In the data rows, 128 means zero.
Here are some numbered points:
[192 115 151 161 157  47 135 136 119 144 101 115 157 141 191  74 164 121 105
 106  84  84 170 117  62 113 127 165 120 117] 0
[159 124 130 158  93  98 137 144 150 122 140 119 131 135 163 144  83 142 112
 126 177 148 108 153  96 112 127 132 121  61] 1
[107 150 112 132 134 151 158 110 145 148 119 110 116  86 119 191 155 151 140
 144 133  96 120 112 117 101 122 129 146 108] 2
[ 52 144 154 130 136 124 113 139  99 119 160 117 115 128 125 164 131 155 118
 110 119 147 127 145 140 112 162 121 120  62] 3
[ 76 133 150 125 173 131 123 129  89 173 109 117 167  94  84 197 148 142 117
 151  94 133 122 111 120 123 156 124 104 137] 4
[ 71 136 127 108 194 130 131 144  99 156 147 116 119 105 101 182 146 149 118
 160  87 124 121 106 128 114 151 118  92 172] 5
[116 196 126 120 165 103 147 139 141 125 169 158  96 112 157  92 107 137 148
  87  82  44 142  90 109 131 144 158 116 148] 6
[154 115 106 106 123 200 127 115 136 130 132 141 137 116  81 139 125 127 144
 100 113 108 150 121 130 128 104 132 131 209] 7
[ 77 100 125 116 164 168 158 109 126 149 156 162 126 130 167 104 120 110 101
  52 121 104 176 117  91 120 129 130 139 200] 8
[137 133 110 127 227 117 130 129 135 161  92 125 127 102 157 151 137 102 123
 142 149  94  81  80 118 165 137 127 109 172] 9
[150 118 122 125 118 111 147 148 140 119 185  91 105 144 172 134  99 139 143
 120 187 131  99 142 122 111 107 119 124 100] 10
[169 105 142 177 153 142 130 124  99 116  88 127 160 118 156 171 101 112  93
  77 187 155 107 127  97 132 136 134 143  91] 11
[135 170 152 128 126 118 101 143 102 110 111 126  96 147 101  65 126 109 119
 203 175 146 108 136 175 157 121 101  95 152] 12
[170 149 112 135  93 138 123 115 137 101  80 118 144  96  75 170 152 129 157
 181 132 121  98 120 155 142 128 128 147 107] 13
[ 71  51 111 136 149 114 128 164 152  95 102 103 118 165 106 157 189 121 120
  91 107 125 114 136 112 130 163 138 136 104] 14
[125 117 138 152 151 164 122 150 127 156 111 155 129 134  98 126  75 129  92
  92 182 139 132 148  88 139 113 126  77 167] 15
[115 127 135 140 127 134 111 118 100 115 125 132 166  96 118 197 137 139 113
  89  86 148 125 128 123 123 169 140 154  73] 16
[218 184 138 129 138  79 124 136 112  89 174 133 117 102 172 105 105 143 153
 105  90  66 152 119 119 117 133 151 113 117] 17
[ 67 163 129 111 144 134 157 136 160 162 148  95  65 122 124 151 148 152 144
 172 162  84 129 130 135 101 117 106 104 103] 18
[157 114 123 154 128  93 178 126 109  51  63 152  92 136 139 125 125 132 162
 150  75 137 179 141 147  89 164  94 119 155] 19
[120 147  95 136  91  99 132 170 148 125 131 162 113 154 117  92 105 116  95
 148  47 193  92 104 126 132 159 150 154 126] 20
[155  94 113  89 107 139 108 131 118 127 168 130 188 122  91 169 119 134 148
 110  51 138 144 127 136 132 140 138 124 157] 21
[184 105  92 120 173 127  76 143 191 202 101 115  82 129 159 125 177 119  93
 121  98 138 139 138 104 136  94 142 121  88] 22
[179 119 111 128 117 109 127 125 108  64 171 114 112 148 182  95 136 112 125
 112 142 144  95 117 158 133 118 132 171 136] 23
[165 104 127 159 185 146 142 135  88 108 128 114 118 116 166 165 113 113 102
  72 191 151  87 116 110 126 123 125 147 135] 24
[135  96 139  86 102 125 101 139 112 126 177 116 190 136  94 144 118 127 156
 123  70 150 139 139 145 134 143 125 116 145] 25
[ 60 140 165 112 163 111 104 132  67 132 144 118 123 155 110 102 157 125 111
 165 119 141 128 117 171 141 143 115 107 145] 26
[132 128 128 105  72 128 136 112 153 170 130 113 167 122  92 117 132 141 160
 185 135 111 136 134 126 125  98 128 120 149] 27
[ 71 105 131 125 137 127 172  95 132 159 147 153 162 131 191 100 126 118 101
  89 117 104 167 111  81 114 132 138 147 170] 28
[ 56 168 138 134 129 133 151 126 154 152 128 104  82 120 123 150 144 157 134
 173 174  95 125 135 128 102 119 114 112  79] 29
[162 108 113 106 116 194 120 110 127 121 125 143 140 120  86 125 132 114 143
 100 115 122 154 123 141 135 104 131 147 195] 30
[114 145 103 113 143 142 151 114 129 117 148 109  77 108 139 150 171 138 141
 156 120 104 118 105 151 106 118 124 158 141] 31
[175 120 140 172 140  96 142 122 109 120 101  99 169 118 176 168 119 118 109
 128 176 141  83 115 108 124 135 133 148  75] 32
[ 58 145 155 110 178 118 113 137  71 146 145 112 122 130 105 139 156 138 114
 164 105 133 118 109 155 129 152 116  99 159] 33
[191 111 117 125  97  95 129 107 119 138 101 127 185 126 129  98 138 113 126
 200 105 148 115 108 127 136 115 137 141 185] 34
[164 122 110 103  90 135 134 103 133 124 133 119 145 121 119 110 153 124 152
 170 104 122 131 114 148 124 107 131 156 175] 35
[136 129 130 102  79 138 137 110 158 170 125 110 165 127  91 134 129 141 162
 177 129  99 148 129 131 124  98 128 115 141] 36
[158 126 123 141 109 110 136 151 151 115 171 110 110 144 162 140  81 145 123
 118 180 134 105 148 116 111 114 128 113  82] 37
[ 40 155 158 144 140 172 122 124 110 123 123 138  68 139 109 105 139 134 109
 101 197 130 136 151 139 128 117 115 127 104] 38
[116 137 140 103  70 118 127 122 159 167 135 118 145 142  89 101 122 140 153
 199 143 112 144 143 138 130 100 124 101 130] 39
[129 119 134 113 104 193 105 122 132 138 128 158 138 130  61 115 103 128 129
 111 144 130 155 144 128 140 105 132 111 181] 40
[ 98 130 120 189 102 113 156 154 155  52  32 150 128 140  72 144 121 121 139
 131 158 120  79 125 115 151 172 136 131 103] 41
[129 113 156 131 122 116 152 131 137 184 111  91 173 141 121 129 109 126 147
 161 199 121 120 132 108 128  95 111  94 130] 42
[177  99 113 112 151 175 126 139 111  84 177 117  89 137 147 133 113 108 136
  63 160 134 119 128 148 127 111 120 151 162] 43
[114 141 109 113  87 139 123 111 173 126 146 134  91 122 139 129 128 147 157
 114 126 131 137 155 150 119 117 121 154  69] 44
[187 100 120  94 123 116 100 158 122 166 156  98 157 129  96 147 128 138 131
 172  72 158 134 137 127 119 119 124  88 163] 45
[173 107 132 164 155 132 124 123  76 101 112 131 135 120 165 141 121 107  91
  78 176 169  93 120 119 140 131 134 163 118] 46
[178 116  96 136 189  72 132 113 170 145  48 165  65 138 216 107 127 117 140
 154  61 154 174 134 149 114 138  93 109 115] 47
[ 79 136 178 128 142 111 103 117  68 142 108 120 166 144 105 108 160 112 114
 149 125 147 131 122 160 150 144 119 126 115] 48
[111 132 140  87 106 108 132 117 122 143 215 128 167 136 172 123 101 134 134
 107  82 117 161 129 133 116 144 126 127 119] 49
[ 53 182 165 128 129 108 142  97  96 145 144 135 132 130 160  82 128 128 114
 164 167 113 128 117 146 135 131 115 126 125] 50
[ 67 135 152 112 117 125 157 107 134 148 171 157 160 145 171  74  85 115 127
  90 152  97 162 133 112 140 130 119 118 153] 51
[162 111 139 128 104 111 135 136 130 113 166  90 133 148 166 129 106 123 144
 116 188 137 103 143 136 122 111 121 140  83] 52
[186 111 115 123 117 114 135 132 119  84 181  99 117 136 175 130 120 120 137
 114 160 143  88 123 145 120 113 128 163 119] 53
[162 111 134 150 101 105 137 137 138 106 150 104 142 145 170 125  93 126 128
 119 190 151 100 150 116 118 117 125 138  73] 54
[152 117 122 149 151 107 176 137 105  41  78 159  79 131 126 129 114 131 169
 125  81 118 177 138 144  96 166  96 106 178] 55
[ 79 147 159 120  87  88 159  99 144 156 153 142 188 141 180  85  94 120 131
 134 146  95 151 129 111 135 139 124 122 112] 56
[105 151 114 157 120 139 147 104 137 136  99 132 133  81 120 185 148 152 115
 142 133 118 114 120 102 109 132 142 154  91] 57
[139 100 136  89 101 128  95 135 112 131 176 120 188 138  92 132 113 130 151
 121  69 147 144 142 148 136 141 127 117 146] 58
[146 125 119 140 209 114 164 134 111 155  92 102 122 113 151 160 149 112 108
 178 145 113  98  83 113 120 127 114 109 186] 59
[151  97 117 114  98 125 100 134 119 125 150 148 198 109  92 171 104 140 125
 113  50 161 136 138 111 133 156 146 121 141] 60
[203 181 130 134 114 126 112 118 100 123 154 124 133  92 150 142 100 134 113
 161 145 152 106 127 144 123 116 122 132 108] 61
[175 108 102 141 178  85 135 102 169 142  30 153  78 136 205 115 140 109 143
 165  87 154 170 137 152 119 131  90 119 109] 62
[ 69 154 127 117 166 121 149 111 155 115 114 152 146 106 142 145 114 104 167
 106 155  57  96  95 140 179 167 122 128 130] 63
[161 112 129 150  90 161 110 102 120 120  76 167 189 112  99 118 125 110 106
  89 120 150 146 137 105 152 131 145 155 141] 64
[148 119 157 124  90  81 126 123 133 170  98 110 193 154 116  79 124 110 134
 214 155 133 125 131 126 148 110 120  99 146] 65
[149 119 135 130 121  55 134 162 158  45 126 115 120 150 117 102 154 129 201
  92  98  32 133 128 121 145 160 156 116  98] 66
[141 115 147 118  96  93 137 126 142 187 102 105 184 146 114  89 118 122 141
 214 157 124 131 133 115 139 103 117  88 161] 67
[160 112 115  89  87  86 122 126 134 133 165 104 186 125 125 157 136 141 154
 177  49 126 130 120 143 121 145 134 126 127] 68
[ 62 146 126 129 150 130 127 153 133 129 162 126  98 112 120 197 115 169 111
 118 102 128 130 141 115 100 163 125  96  80] 69
[164 118 115 113  81 140 142 100 149 150 112 117 181 110 104 139 139 130 158
 166 111 114 139 121 125 122 105 134 146 148] 70
Which point above is nearest to each new point? Its number follows each.
[148 167 155 129 118  85  94 144  91  95 124 123 133 151 112  74 127 109 117
 204 141 158  99 132 180 160 138 108 100 131] 12
[ 99 153 150 111  77  84 141 101 133 146 179 131 154 142 184  64 120 125 125
 155 134 118 145 133 132 126 122 126 140 109] 56
[ 51 151 154 141 144 187 127 116 108 136 118 133  84 120 102 130 141 138 117
  89 191 125 136 145 130 125 117 116 136 107] 38
[198 104 127 103 115 107  82 157 116 138 156 108 173 143  96 135 123 130 116
 169  63 166 135 136 141 128 126 132  91 152] 45
[ 71 164 151 144 110 130 143 113 143 158 107 109 117 115 116 151 146 149 132
 157 174 107 128 139 124 112 123 120 128  56] 29
[ 92 148 138 130  79 143 128 121 149 119 152 122 103 127 122 127 125 148 139
 118 168 127 127 158 131 113 117 126 144  69] 44
[175 119  89 113 172 124  60 140 203 188 106 140  91 127 160 111 163 110 101
  92  96 121 132 135 111 169 107 151 121  79] 22
[124 126 134 158 125 114 148 144 158 173  99 121 152 127 123 144  81 149 110
 174 181 127 119 142  75 115 114 125  72 128] 42
[106 126 124 123 143 139 114 127  99 114 154 126 142  96 119 208 138 148 121
  91  75 143 123 123 130 116 165 138 147  90] 16
[213 151 109 109 132 122  91 127 111 109 168 139 128  97 160 163  99 127 127
 119  70 168 123 130 164 130 144 120 137 102] 61
[122 149  94 128  93 110 135 175 156 138 135 157 105 151 106 105  98 122 102
 151  45 187  95 103 127 125 156 148 147 127] 20
[ 68 134 102 146 131 148 154 166 168 174 102 157  58 171 120  60 134 113  67
 130  98 169 127 107  95 110 120 146 146 157] 20
[119 132 105  94  95 148 120 114 163 125 162 131  77 130 135 130 134 142 164
 113 123 118 146 148 165 124 113 120 150  87] 44
[152 119 140 147 102  50 129 151 155  44 103 124 144 150 120  98 152 127 186
  98 101  49 133 132 117 150 162 162 126  78] 66
[159 114 126 149  91 173 111 104 129 128  79 168 190 108  86 132 116 117 109
  88 118 140 150 138 100 146 126 147 143 149] 64
[195 173 125 135 134 163 105 128  96 120 156 146 108  87 133 149  84 135  97
 121 148 158 119 134 133 125 118 123 120 132] 61
[117 133 107 103 120 191 105 127 159 115 158 159  59 127 113 134 114 136 143
  58 124 127 158 156 155 130 117 122 138 110] 44
[ 76 146 166 151 125 170 115 106 102 116  96 134 120 132 111 112 148 117 114
  90 183 133 136 141 143 140 125 122 151  90] 38
[130 146 107 172  81 128 148 148 149 125  75 182 126 142 109  77 101 113  86
 124  87 183 115 114  93 128 140 156 162 138] 20
[ 97 129 121 172 107 115 181 164 156  64  44 129 106 152  68 141 127 120 169
 132 147 110  87 114 128 133 163 128 138 111] 41
[ 60 142 160 125 137 125 108 135  97 115 161 114 119 130 122 160 134 146 123
 107 121 148 129 144 150 117 157 121 127  59] 3
[ 59 151 155 165 121 168 117 109 108 120  96 153 114 123 107 126 135 136  96
  90 183 137 135 147 121 135 127 131 141  85] 38
[ 73 140 106 153 106 111 160 157 173 181  94 147  83 169 134  64 143 120  71
 167  93 168 117 104  89 108 122 151 151 128] 20
[ 77 142 128 123 145 103 157  94 147 113  88 154 142 112 155 145 120 105 176
 135 134  94 111 103 160 160 169 109 147 110] 63
[ 70  49 110 133 177 152 124 169 141  82 110 118  94 162 103 152 175 112 112
  53 112 125 125 138 110 134 163 131 129 145] 14
[ 51 153 153 146 142 173 116 116  97 106 127 142  78 135 113 100 145 129 108
  95 187 137 128 141 147 136 116 122 142 114] 38
[ 71 172 172 140 116 108 133  92  96 143 125 147 157 123 149  92 123 120 111
 155 166 127 132 122 137 143 133 121 137 101] 50
[156 102 137 117 142 168 127 144 119 109 171 107 104 148 143 127 101 110 141
  53 189 133 122 144 138 130 108 113 134 128] 43
[162 143 108 142 111 175 120 120 129  91  72 132 134  88  56 178 143 127 153
 141 144 126  98 124 147 147 125 127 144 135] 13
[104 159 100 129  96 151 145 164 163 147 119 158  72 165  95  62 102 114 109
 150 104 167 106 106 135 130 119 139 147 159] 20
[ 76 132 130 103 190 141 137 139 105 165 143 106 128 109 100 188 146 146 132
 152  92 108 129 106 130 114 144 115  90 166] 5
[163 118 110 101  94 136 137 104 135 128 133 117 149 124 119 112 154 121 157
 164 106 118 135 114 147 125 103 129 156 172] 35
[194 110 153 154 177  75 126 141 107 137 112 124 141 143 180  73 156 119 106
  66  82  78 184 118  66 116 125 166 115 140] 0
[ 73 125 145 126 173 136 124 121  83 159 110 119 174 101  91 190 147 142 118
 151  95 135 127 108 123 124 151 128 110 145] 4
[123 192 125 127 146  95 135 146 144 107 161 145  73 117 144  89 134 144 156
  87  85  52 129  97 118 128 139 170 140 108] 6
[123 134 113 108  87 132 113 107 156 110 148 135  99 132 147 107 142 129 157
 111 122 135 136 149 166 133 119 122 167  79] 44
